(in the rows, 128 means zero)
The rows below fall into families. The same turns and mirrors carry the whole set onto itself and the rows of a family onto each other. For each named row, which other rows are in its family? Write them in the order they are listed.
These 32 rows form 4 families of 8 rows each.
Gab: [140 152 108 160 130 174 128 129 149  97 109 116 135 118 129 112 119]
fifi: [158 142 125 147 117 139 110 119 126 121 141 116 159 148 134 143 113]
fol: [ 79 128 126 166 121 130 123 122 136 115 100 103 146  96 115 144 141]
fofa: [100 146 128 120  92 154 105 114 149 127 121 105 144 127 123 142 114]
Nit: [112 141 123 139  95 162  96 112 152 106 119 107 156 115 109 134 115]
Leg: [122 141 130 137 143 102 126 127 152 145 121  83 137 108 117 170 125]
divek: [122 145 115 163 129 177 119 131 135  92 108 112 128 136 137 128 107]
Gulol: [148 144 118 149 156 125 136 115 148 103 123 123 130 136  91 147 132]
figel: [135 134 138 172 141 100 139 130 120 112 114 114 142 129 140 150 146]
Sezap: [148 151 122 147 109 135 110 121 132 118 123 128 148 145 159 148 116]
kadis: [137 149 102 153 135 158 126 135 139  87 106 114 132 131 131 114 106]
vusog: [ 85 129 148 149 118 136 136 115 134 115 117  98 133 104 105 143 146]
donin: [117 144 120 164 136 147 107 148 152 122  89  84 126  98 153 147 118]
Devib: [130 146 126 130 149 107 114 134 151 148 110  91 135 115 124 171 122]
vatap: [136 148 128 149 156 133 133 102 144 105 127 134 139 148 105 129 131]
nuse: [133 134 143 177 135 117 141 121 117 107 120 120 135 120 142 149 147]
Gez: [155 155 124 143 114 136 110 124 133 121 125 124 155 156 144 139 116]
buza: [144 133 128 171 156 104 125 120 124 130 122 120 148 117 143 141 134]
rinaf: [148 147 124 122 154 133 130 118 150 119 130 114 138 130  93 130 134]
Nekuz: [103 153 121 154 130 144 105 142 148 124 102  74 132 107 146 136  93]
dapu: [101 151 128 130  96 165 100 124 152 116 120 101 148 128 112 135 118]
zeluz: [106 147 113 159 121 148 112 147 151 127  99  80 131  99 151 150 110]
pofi: [113 149 139 151 149 108 114 120 156 140 119  82 132 114 107 168 121]
bil: [ 96 119 130 158 136 120 126 131 129 112 107  96 137  80 113 143 136]
pel: [124 128 127 173 144 106 137 130 111 131 123 111 149 128 139 154 139]
lako: [136 144 118 155 143 174 123 131 150  93 110 109 130 114 122 109 127]
tulo: [112 146 144 135 148  93 119 112 146 126 122  99 139 115 111 165 120]
mur: [ 83 130 142 160 122 129 128 131 140 108 108  91 136 101 109 147 147]
vireg: [153 142 113 145 125 155 101 117 142 134 130 125 150 147 132 140 110]
volur: [ 98 143 132 148 122 138 104 142 137 115 103  77 129 105 144 163  98]
fima: [156 146 125 138 149 126 141 108 148 114 128 118 142 129  95 133 135]
gifug: [106 129 114 134 105 172  99 126 146 115 116  99 138 108 102 140 113]

Which other rows belong to the same family as Sezap? fofa, vusog, donin, Devib, nuse, rinaf, lako
Which other rows belong to the same family as pofi? fifi, fol, Nit, Gulol, kadis, Nekuz, pel

The rows below fall into families. The same turns and mirrors carry the whole set onto itself and the rows of a family onto each other. For each named row, which other rows are in its family? Write them in the order they are listed.
These 40 rows form 10 families of 4 rows each.
Buse: [150 125 165 137 116 128 129 132 137 115 149 151 137 143 108 130 113 128
 128 135 134 153  76  91 128 110 128]
kabiv: [152 146 129 128 126 144 112 155 143 131 138 109 100 160 123 126 123 125
 142 103 134 169  97  99 122 140 127]
nam: [142 145 120 123 125 142 114 161 137 124 139 109 106 157 129 135 121 111
 143 110 131 165  93  91 125 141 128]
Bet: [136 106 118 113 135 107  84 113 162 118 125 145 122 135 105 132 120 118
 157 122 139 110 161 105  99 149 125]
somo: [119  99 111 124 133  98  86 108 156 109  95 136 135 127 104 151  97 135
 114 131 120 134 118 138 102 128 139]
Kided: [138 106 125 115 140 103  85 108 157 105 121 143 123 132  91 129 117 100
 155 131 135 121 159 107  94 138 127]
moke: [143 145 126 132 130 138 121 160 134 133 138 110 108 154 141 127 115 105
 129 105 127 154  95  93 119 132 139]
tef: [140 130 166 133 117 138 127 146 146 111 149 148 139 140 109 127 122 137
 131 114 109 153  85  93 135 118 128]
Limov: [136 101 108 116 143 101  73 115 158 108 118 138 122 137  94 132 118 116
 144 114 148 111 149  96  98 140 129]
Tigut: [145 122 155 127 104 134 128 141 142 115 155 153 134 140 116 136 107 135
 138 132 123 144  81  80 134 119 131]
Livef: [155 138 124 132 132 128 126 163 138 135 137 115 107 158 131 131 121 113
 128 110 120 167  95  93 108 142 140]
mosu: [147 147 138 131 135 128 114 164 132 130 135 109 103 163 132 132 112 120
 133  99 125 164 102  98 110 136 122]
ket: [138 103 123 112 148 100  81 113 165 115 124 137 112 133 107 124 127 113
 158 126 142 126 157 112  99 143 126]
Nesup: [154 148 131 121 122 140 118 161 135 137 128 118 108 159 118 123 122 115
 132  94 122 146  99  94 127 124 118]
zun: [159 119 163 136 109 131 129 132 147 115 156 143 138 145 114 122 119 136
 137 124 127 155  82  86 126 125 135]
Vozat: [115  95 111 121 139 102  98 113 158 108 101 146 132 124 100 141 103 141
 118 142 123 140 108 130  89 122 153]
Buk: [148 135 159 125 109 141 127 136 140 124 138 131 133 141 107 141 115 121
 133 127 121 145  68  95 137 115 122]
Zutog: [117 100 122 125 143 103  96 112 151 107  96 137 130 116 107 141  87 133
 122 132 123 137 108 140  90 127 150]
Tigeg: [154 120 168 134 111 122 118 140 145 114 154 142 136 134 108 133 118 121
 130 137 130 146  75  98 141 119 127]
babez: [151 149 125 132 131 128 113 157 144 126 132 103 106 167 133 131 120 108
 125 105 127 161  96  96 117 137 122]
fuzam: [133 101 119 120 148 105  97 101 153 114 125 145 127 118  98 130 114 118
 150 112 150 125 159 116 100 148 137]
pas: [134 101 131 113 147 105  83 111 150 111 122 133 117 130 104 130 127 110
 155 124 157 126 156 107 108 152 134]
muvuz: [117 105 104 136 141 108  95 108 164 111 103 152 128 120 101 139  97 141
 114 130 108 140 110 125  92 125 149]
mam: [120 102 113 124 147 105  99 109 167 101  95 136 130 118  99 137  97 127
 114 128 128 137 102 139  92 125 140]
zor: [124  97 121 129 155  95  85 110 151 102 101 143 134 113  95 149  96 121
 123 129 120 131 105 124  92 123 142]
katig: [149 146 121 135 132 125 115 161 135 137 136 116  98 170 125 124 120 111
 129 111 123 153 101  86 114 133 128]
mez: [135 105 122 104 143 106  87 107 163 112 117 139 122 124 107 132 111 106
 150 120 139 117 163 108 107 131 134]
Biru: [151 146 115 129 132 138 111 160 135 137 134 113 107 169 123 130 121 116
 129 100 122 157 107  88 104 118 135]
kura: [116  97 104 137 142 101  97 101 151 111 108 132 128 119  99 142  97 136
 124 131 116 130 120 131  97 144 148]
Torup: [110 101 115 122 152 105  93 114 166  99 107 152 140 112 108 150 100 140
 122 123 125 128 117 120  93 134 144]
muv: [125 101 114 117 153 101  75 112 155 100 115 131 123 124 119 132 115 123
 158 116 141 122 147 104 103 150 129]
laki: [139 108 116 112 145 106  86 113 165 114 117 138 123 121  94 131 115 114
 144 109 147 112 154 100  92 139 125]
zoz: [150 123 158 127 111 131 132 136 140 112 145 154 147 143 116 129 120 125
 131 126 121 145  84  82 137 110 134]
meke: [156 118 163 133 109 134 119 150 151 115 154 144 137 147 112 135 121 114
 128 115 118 155  87  95 135 111 120]
Sev: [146 133 127 128 114 137 113 164 137 127 135 104 115 163 124 134 118 104
 129 108 122 166  95  86 117 119 133]
rudiz: [120  98 106 126 135  99  89 115 153 100  98 145 128 137  92 141  92 126
 118 130 124 137 111 138  92 128 149]
visan: [124  89 114 128 144  95  88 106 148 109  96 136 133 120  99 151  97 130
 128 128 118 124 101 129 101 131 143]
nugef: [142 128 160 129 114 140 133 147 140 122 144 147 132 133 107 131 125 134
 135 128 108 154  80  89 136 122 138]
gib: [149 129 162 145 108 136 123 136 141 120 154 145 147 143 123 130 123 134
 128 122 125 145  85  93 133 122 122]
bemaz: [134 101 114 110 142 103  88 109 156 115 113 139 130 137 101 128 133 111
 159 121 136 111 152 102 104 143 125]

Which other rows belong to the same family as kabiv? Limov, zor, nugef
Which other rows belong to the same family as Tigeg? pas, muvuz, Biru
Which other rows belong to the same family as ket? Buse, Vozat, katig
Which other rows belong to the same family as mosu? Tigut, mam, bemaz
Which other rows belong to the same family as Livef? Kided, zun, rudiz
Which other rows belong to the same family as gib? somo, moke, mez

